In the data rows, 128 means zero.
What is the hidden score of each row? Scores go from 0 to 20, and 10 is about the middle. The score is a weighted sum of the row's numbers plus the product of two more (or one squared), each taken from its middle value.
[113 145 118 145  71 152 129 176 138 123 139 113 120 160 104 125] >> 7
[219 123 126 122  96  97  93 150  77 138 218 126 139 151 102 118] >> 10
[101 226 135 152  89  84 106 153  83 123 140 142 209 151  82 115] >> 7
[ 94  62 140 122 150 150 111 112  91 174 171 221 155 116  94 183] >> 11
[ 95  65 149 135 174 161 112 117 156 163 134 119 126 124  61 147] >> 7
[109 198 112 121  73  98  96 138  78 129 154 126 197 172 102 116] >> 8
[142 181 122 131  87  90 113 166  72  93 142  90 163 176 138  89] >> 11
[126 129 159 111  90 164 132 115 115 162 212 150 135 102  65 176] >> 10
[ 86 127 120 145 138 108 118 145  69 113 223 139 134 124 105 120] >> 17
[ 95 127 184 147 103 161 115 114 111 172 217 139 136 118  76 165] >> 10
[117 180 101  96 112 130 104  86 131 105 125 113  63 114 156 102] >> 14
[201 138 116 144  84  85 120 155  96  98 136 116 164 150 174 134] >> 7
[109 114 150 144 161 105 112  98 166 145 108 104  70  99 151 131] >> 10
[139 208 155 142  76 111  89 150 106 108 138 138 215 154 111 104] >> 1
[138 125 122 173 194 103 127 152  76 155 182 120 148 137 106 131] >> 17
[122 178 128 120 136 106  93  78 131  80 129 162  52  95 151  96] >> 14
[129 125 126 125 210  98 112  78 158 111 113 109  92 117 142  93] >> 12
[171 155 110 137  91 105 100 141  96 111 133 103 182 175 115 107] >> 9
[138 191 115 108  92 106  95 142 109 193 131 129 122 127 117 108] >> 12
[103 139  92 149 172  92  99 158  90 161 134 110 142 136 103 118] >> 15
[149  94 111 160 206 102 112  75 138  87 156 141  86 110 159  84] >> 16
[171 142 122 128  75 107 104 152  81 190 142 101 148 136 117  96] >> 14
[152 126 149 142 163 138 113  67 144  91  77 142 121 129 148  99] >> 12
[129 138 124 130  87 133 198 221  89 182 141 120 155 145 109 112] >> 13
[137 140 113 142 237 104 116  96 163  71  82 125 117 115 143 116] >> 9
[124 117  85  65 131 132 117 100 145  78 150 131  72 115 167 114] >> 9
[106  85 123 150 196 165 108 112 125 149 131 204 169 123  71 147] >> 11
[132 141 143 123 102 169 105 117 118 190 195 129 145 105  97 163] >> 9
[151 198  98  72 101 125 126  97 133  83  68 108 120 157 165  89] >> 11
[114 153 179 204 117  91  94 150 105 189 139 111 141 127 131 101] >> 11
[ 85  72 145 160 206 166 128 121 101 164 147 207 186 114  95 160] >> 12
[ 81  48 152 157 179 165 133 120 114 156 120 137 182 144  89 185] >> 10
[ 96 146 160 183 173  97 106 144  82 118 154 151 198 137 109 130] >> 10
[107 153 177 213 104 102 113 143  91 107 136 140 185 153 112 103] >> 9
[130 133 150 158 184 109 121  79 160  97 135 186 102 116 143 112] >> 10
[ 91 209 147 155  97  95 110 141 117 126 139 111 160 119 113  98] >> 7
[ 92 129 124 142 121  77 113 160 113 102 133 114 198 161 142 129] >> 3
[124 177 107  73 111 111 130  84 133  87 165 138  82 113 145 113] >> 10
[116  49 161 112  99 215 128 115 131 211 153 108 132 124  60 171] >> 11
[124 138 169 197 169  87  99 147  76 100 137 106 176 178 111  91] >> 12
[136 106 107  74 170 133  93  88 146  92 125 174  96  87 152 111] >> 8
[159 197  98  69 120 117 124  97 151 133 124  89  68  98 141  86] >> 12
[150 112 101  95 233  90 102  97 162 143 111 106  71 125 156 103] >> 13
[ 95  64 208 200 163 154 124 129 127 151 181 197 151 104  63 149] >> 8
[161 123  88  82 104 121 251 194 159  87  81 107 146 159 162 115] >> 7
[ 94  71 160 158 202 170 125 134 121 160 181 193 153 125  84 162] >> 9
[129 150 156 116 132 114 107  92 142  96 154 158  77 113 123 104] >> 8
[146 191 104  80 105 114 102 109 150  88  84 122 101 141 184 143] >> 7
[100 130 115 137  79 160 173 217 120 137 131 107 156 127 121 114] >> 8
[ 97 124 162 195 181  87 100 152  72 121 138 129 207 158 107 119] >> 11
[147 119  90  90 109 139 104 107 166 116  74 105  63  83 155 123] >> 12
[105 167 164 171  99  76  96 160 103 108 137 129 212 176 111 106] >> 2
[ 90  77 200 199 150 160 123 113 121 166 149 189 172 134  74 145] >> 9
[108  46 188 215 185 147 119 119 108 175 147 126 160 154 103 168] >> 12
[104 221 154 143  74  81  92 145  82 113 134  85 172 168 152 123] >> 6
[134 102 136 113 112 174 126 124  87 153 204 183 139 118  73 194] >> 11
[174 145 107  85 105  99  99  86 144  84 106 188 115 125 144  92] >> 10
[115 125 122 135  80 152 123 177 124 116 138 120 200 165 118 111] >> 3
[104 137 153 130 113 156 117 119  99 157 134 128 171 164  97 174] >> 9
[113  88 134 124  99 213 117 113 124 194 123 134 127 118  77 159] >> 13
[137  98 113  92 209 122 104 105 164 130  74 113  79 113 142 103] >> 12
[129 118  86  84 161 126 115  90 144 116 136 101  53 126 148 100] >> 15
[104 124 131 125  94 161 119 118 134 164 214 174 143 110  88 167] >> 6
[124 126 123 126  93 169 128 168 103 189 152 109 135 147 132 124] >> 11
[ 90 133 167 156 120 155 119 111 112 155 200 191 138 111  54 163] >> 10
[135 178 116 111 131 117  89  92 152  92  80 102  84 166 184  85] >> 13
[121  80 138 125  91 225 126 120 123 207 139 158 128 105  90 153] >> 13
[ 97  89 223 188 114 183 122 111 108 168 130 142 206 143  81 182] >> 8
[118 110  93  79  98 124 255 192 195 100  65 107  88 115 148  91] >> 8
[ 71  83 196 188 191 135 106 124 112 153 132 134 139 140 155 202] >> 6
[138  98  94  79 177 124 115  86 148  91  74 117 106 150 167  87] >> 13
[ 99  56 143 127 100 214 115 127 130 255 149 108 141  98  78 174] >> 11
[121 219 116 125  87  85  94 163  92 109 139 139 210 165 101 111] >> 3
[135 193 114  83 114 123 107  96 152 100 138 119  74 112 150 107] >> 7
[141 124 138 153 147 103 117  97 154  76 156 164  92  90 163  91] >> 8
[106 150 187 144 114 123 125 117 106 160 137 169 180 133  87 168] >> 6
[142 183  84  84 114 112 111  81 172  85 153 149  91 130 162  87] >> 8
[106 144 119 146 149  92 103 160  87 106 172 161 160 148 112 120] >> 9
[180 192 100  66 117 112 117  84 120  81  74 105  86 132 186 120] >> 13
[131 119 110 111 226 124 124  83 153  98 152 162  79  88 139  93] >> 13
[117 164 143 187  97  86 100 140  89 100 134 103 150 137 188 184] >> 7
[193 140  73  85 116 118 119  84 149  74  67 101  80 129 219 129] >> 14
[119 128 121 128  86 112 242 253 121 181 139  99 137 134 119 112] >> 11
[ 97 155 110 148 157 103  90 150 106 102 138 177 204 146 102 117] >> 5
[117  68 197 206 179 145 108 118 111 219 155 120 131 115  55 186] >> 13
[130 115 109 157 218 135 122  95 157  88  87  87 108 148 227 122] >> 11
[125 161 171 198 159 107  97 153 123 148 132 105 155 125 127  96] >> 7
[ 93  70 146 119  92 229 125 127 106 177 141 126 150 182  77 164] >> 12
[ 94 169 182 189 116  92 104 163  95 129 209 153 150 124 106 119] >> 7
[100 146 160 148 121 146  96 111  93 211 155 134 145 102  55 164] >> 12
[171 176  93  86  96 113 108  81 159  86  70  85  65 123 213 175] >> 11
[146 162 121 107 133 123 108  92 160  78  73  98  97 152 150  97] >> 10
[106 136 125 135 107  94 235 252 110 138 130  96 143 132 133 112] >> 11
[130 121 141 174 180 126 129 115 148  82 106 155 121 128 162 100] >> 10
[113 206 140 154  98 100 103 151  88 102 132 127 212 133 107 146] >> 5
[130 129 154 176 168 113 111  91 155 151  67  83  87 113 146 102] >> 16
[ 93 133 189 206 163  78 104 142  84 147 156  99 158 111  94 115] >> 13
[143 108 120 145 219 100 106  92 148 141 108 101  67 107 157 110] >> 16
[250 136  83  77 112 117 115  85 139  83  76 109  88 112 225 146] >> 12
[121 152 151 134 130 129 109  85 161  75  95 149 117 109 156 104] >> 5
[ 91  72 138 117  91 209 215 154 133 200 139 148 124  90  68 160] >> 16
[120 139 167 201 129  93 103 160  88 117 146 124 160 194 161 130] >> 9
[142  99  73  82 136 131 109  80 167  94 130 170 105 107 145 100] >> 10
[155 111  63  74 100 160 218 163 165 142 101 109  77 118 145  82] >> 15
[ 98 139 173 131  95 164 128 122 122 158 136 137 169 152 113 176] >> 5
[ 99 140  90 143 156  98 109 155 140 108 135 129 151 127 128 120] >> 6
